In the rows, 128 means zero.
Each named move below is a turn or a mirror, shown by a few rows before and after it. Which moves, in which order, take the first row of each later pair to the second? The first pair is answered.
move Y:
[ 91 133 133  91 153 127 176 150 120 136 129] -> [105 139 145  85 134 148 157 172 127 128 148]
[111 127 130 101 120 119 145 146 137 146 149] -> [108 127 128 101 124 116 149 141 137 149 145]
[131 115 126 109 112 140 123 128 154 113 100] -> [126 113 126 109 118 135 128 122 154 116  94]
move K:
[123  97 149 110 132  92 110 118 143 146 136] -> [164 112 152 134 125 124  88 124 129 121 141]
[143 135  99 177 120 132 105 138 128  94 132] -> [111 130  85 164 141 108 144 126 132 106 108]
[179 143 145 140 126 177 136 139 118 101 111] -> [124 128 129 115 152 133 190 124 132 121  79]
move G:
[163 128  93 107 142 130 185 138 118 116 119] -> [175 113  93 139 152 130 141 102 106 108 108]
[174 129 144 172 116 149  63 115 121 129 156] -> [115 114 148 129 122  96  95 120 136 190 185]
[127 114 127 129 123 135 100 124 148 114 133] -> [112 114 129 115 122 123 114 131 153 127 142]

Each pair is two moves apart.
[113 128 111 128 130  95 111 103 124 127 110] -> [123 129 124 128 112 104  84 115 126 129 133]
K, Y
[118 131 152  84  97 134 148 187 140 142 173] -> [170 112 139 167 122 141  63 105 101 117 143]
K, G
[129 131 134 124 119 158 117 143 135  98 120] -> [ 96 117 132 107 126 132 137 138 147 117 116]
K, K
[104 129 120 111 140 102 171 132 121 170 143] -> [110 119 123 123 141  94 146 115 114 177 154]
K, Y
[182 168 115 148 121 189 170 158 120  84 107] -> [ 78 111 119 100 147  74 173 112 134 196 150]
G, G
[157 125 145 131 122 129 103 116 100 129 151] -> [165 135 139 132 125 133 122 122  93 128 146]
G, K
[135  82 148  93 126 131  41 172 158 149 155] -> [157  99 147  94 119 161  52 195 158 122 146]
G, G
[103  85 101 114 141 150 143 115 131 111 102] -> [114  78 116 119 126 159  96 117 136 114 129]
Y, G
[108 127 122 141 140 130 131 124 129  98  92] -> [101 129 127 130 132 134 136 139 137  96  96]
Y, K
[159 193 107 136 127 134 179 118 133 115 100] -> [161 192 115 133 113 149 159 129 144  93  94]
K, G
[ 94 107 132 112 119 134 118 133 160  83  79] -> [ 91 100 134 115 118 129  98 123 158  90  86]
Y, G
[137 122 132 116 112 149 109 148 137 120 144] -> [131 107 115 139 140 124 106 101 124 123 118]
K, G
[138 139 124 165 163 126 170 105 119 121 149] -> [133 150 133 144 146 142 182 140 132 111 157]
K, G
[ 85  92 143 105 129 111 101 123 150 136 132] -> [102  96 149 110 121 120  86 131 144 145 157]
K, G
[125 123 116 134 124 127 125 103 153 120  89] -> [129 131 136 114  98 144 114 138 166 123 125]
G, Y
[133 145 146 121  96 156  93 161 133 137 120] -> [106 120 130 137 130 110  97 105 123 160  92]
G, Y
[140 132 115 103 118 136 134 159 131 129 144] -> [148 134 101 122 135 136 145 138 122 111 111]
Y, G
[192 138 135 168 142 139  91 116  98 123 138] -> [131 114 115 146 174  81 139  85 104 154 108]
Y, K
[145 135 113 143 152 103 169 116  89 172 140] -> [177 135 134 157 125 135 110 130  91 159 169]
Y, G
[162 125 119 156 139 152  96 118 123  93 111] -> [ 88  96 126 109 141  98 108 114 151 141 126]
K, K
[144 149  98 124 150 125 155 144 105 141 114] -> [133 148 103 108 141 125 159 160 114 144 122]
Y, K
[145 105 103 143 144 116  98 120 144 110 107] -> [116 110 104 108 141 101 140 145 159 131 116]
K, G
[157 142 144 122 102 147 107 165 112 146 183] -> [154 123 113 168 149 116 108  90  83 147 129]
K, G
[103 130 140  96 119 126 139 167 147 144 144] -> [119 125 111 141 154 122 148 112 124 117  81]
G, Y
[141 176 129 102 134 165 188 181 136 106 100] -> [ 95 114 112 136 176 100 135  79 129 127  55]
G, K
[143 121 144 143 107 148 106 147 123 117 145] -> [100 113 123 125 132 113 161 130 129 130 108]
K, K
[162 143 114 171 125 121 140  95  87 144 118] -> [134 156 115 129 117 118 197 134 108 147 119]
K, G
[112 141 132  94 109  83 144 155 117 195 155] -> [145 171 109 112 119 125 195 165 112 130  93]
G, K
[ 95 120 125  80 110 141 121 135 179  89 108] -> [127 133 118 100 110 162 119 134 167  70  98]
K, K
[131 101 119 143 138  87 102  87 132 144 122] -> [176 130 114 163 129 133 115 108 122 101 104]
Y, K
[148 129 123 159 132 126 111 101 106 128 120] -> [138 152 123 123 118 134 167 149 121 130 132]
G, G
[132 125 134 137 115 109  70 104 119 191 146] -> [170 142 115 169 132 131  89  93  94 160 112]
K, Y
[112 123 111 104 128  69 172 121 151 190 155] -> [159 160  92 131 131 124 214 138 139 125 104]
G, Y
[174 131 106 176 151 128 123  82 136  95 109] -> [116 138 106 111 146 105 204 127 168 118 111]
K, G
[ 59 113 140  71 128  99 174 150 173 121  95] -> [176 150 151 134  98 188 106 172 138  61 115]
K, K
[114 111  99 142 157 116 127  72 134 121  85] -> [128 144 136  90  97 163 127 168 163 116 152]
G, Y
[ 97  74 144 108 116 116  83 121 152 118 113] -> [136  96 121 141 131 143 113 113 128  80  70]
K, K
[143 134 126 156 141 110  77 104 100 161 177] -> [174 154 116 173 141 138  94 111  89 129 155]
K, Y
[126 100 126 107 143 110 127 104 158 141 125] -> [162 115 123 126 134 149 123 118 152 102 111]
G, G
[121 137 122 121 151  96 161 123 120 165 134] -> [167 164 130 134 128 145 151 151 116 128 141]
Y, K
[164 153 135 115 100 176 132 185 122 103 144] -> [ 98 101 136  97 126  91 107 127 125 181 168]
G, G
[130 155 113 113 145 118 191 156 135 146 133] -> [140 158 127 109 126 135 170 175 142 144 158]
Y, K
[ 79 111 156  97 100 109 123 157 170 141 142] -> [125 143 134 130 109 158 155 162 155  78  85]
G, K
[128 134  94 160 162 145 159  92  64 140 151] -> [126 122 115 151 141 145 108 100  72 157 192]
Y, G
[129 113 152 122 116 109 108 134 106 171 145] -> [137 119 143 129 121 110 115 128  97 173 143]
K, G
[ 97 122 134 111 130 153 140 118 126 127 126] -> [109 126 138 115 121 165 127 126 127 118 133]
Y, K
[127 118 131 139 146 106 113  85 116 160 126] -> [166 160 130 138 130 162 149 135 120 112 115]
G, G
[118 142 111 138 153  93 148  97 110 147 125] -> [123 136 139 123 121 104 101 124 122 155 174]
K, Y
[ 97 118 114 126 151 108 152 105 129 129  92] -> [148 125 144 141 114 152  76 127 124 116 147]
K, K
[155 150 118 175 131 135 106  89  88 137 122] -> [132 153 145 125  99 130 107 140 109 170 182]
G, Y
[137 143 138 115 123 141 130 149 141 128 136] -> [143 130 129 143 137 132 107 113 127 123 118]
K, G
[161 146 107 143 115 195 127 145 131  78 104] -> [116 121  87 143 144 152 145 101 134  88  61]
K, G
[101 111 122 105 149 124 107 139 143 143 123] -> [105 125 112 107 155 136 138 147 139 132 103]
G, Y
[165 164 151 108 101  91 104 157 143 174 144] -> [167 157 146 122 112  81  93 133 132 178 140]
Y, K
[105 105  91 189 163 109 165  70  84 110  65] -> [ 76 140 127  94 101 144 220 199 138 114 130]
K, G
[172 172 127 141 120 171 155 153 116 106 121] -> [ 90 136 144  84 112 113 153 157 151 165 154]
K, K
[ 91 129 126 128 177 146 133 107 144 135 123] -> [108 149 134 121 157 171 138 145 152 118 136]
G, Y
[129 130 132 115 119 126 140 133 132 156 152] -> [146 133 132 126 115 137 128 132 125 149 155]
Y, K
[144 132 110 138 122 153 120 120 145  93 125] -> [104 110 108 120 136 114 136 103 156 120 123]
Y, K
[126 116 124 162 153 118 120  75 102 139 117] -> [115 127 153 116 114 125 122 136 123 166 183]
G, K
[ 98 115 128  99 140 132 139 121 169 132 129] -> [135 130 137 116 124 167 113 137 161 111 140]
Y, K
[ 95  97 138 120 140 100  98 100 133 153 152] -> [106 114 145 107 129 110 114 129 133 163 182]
K, G
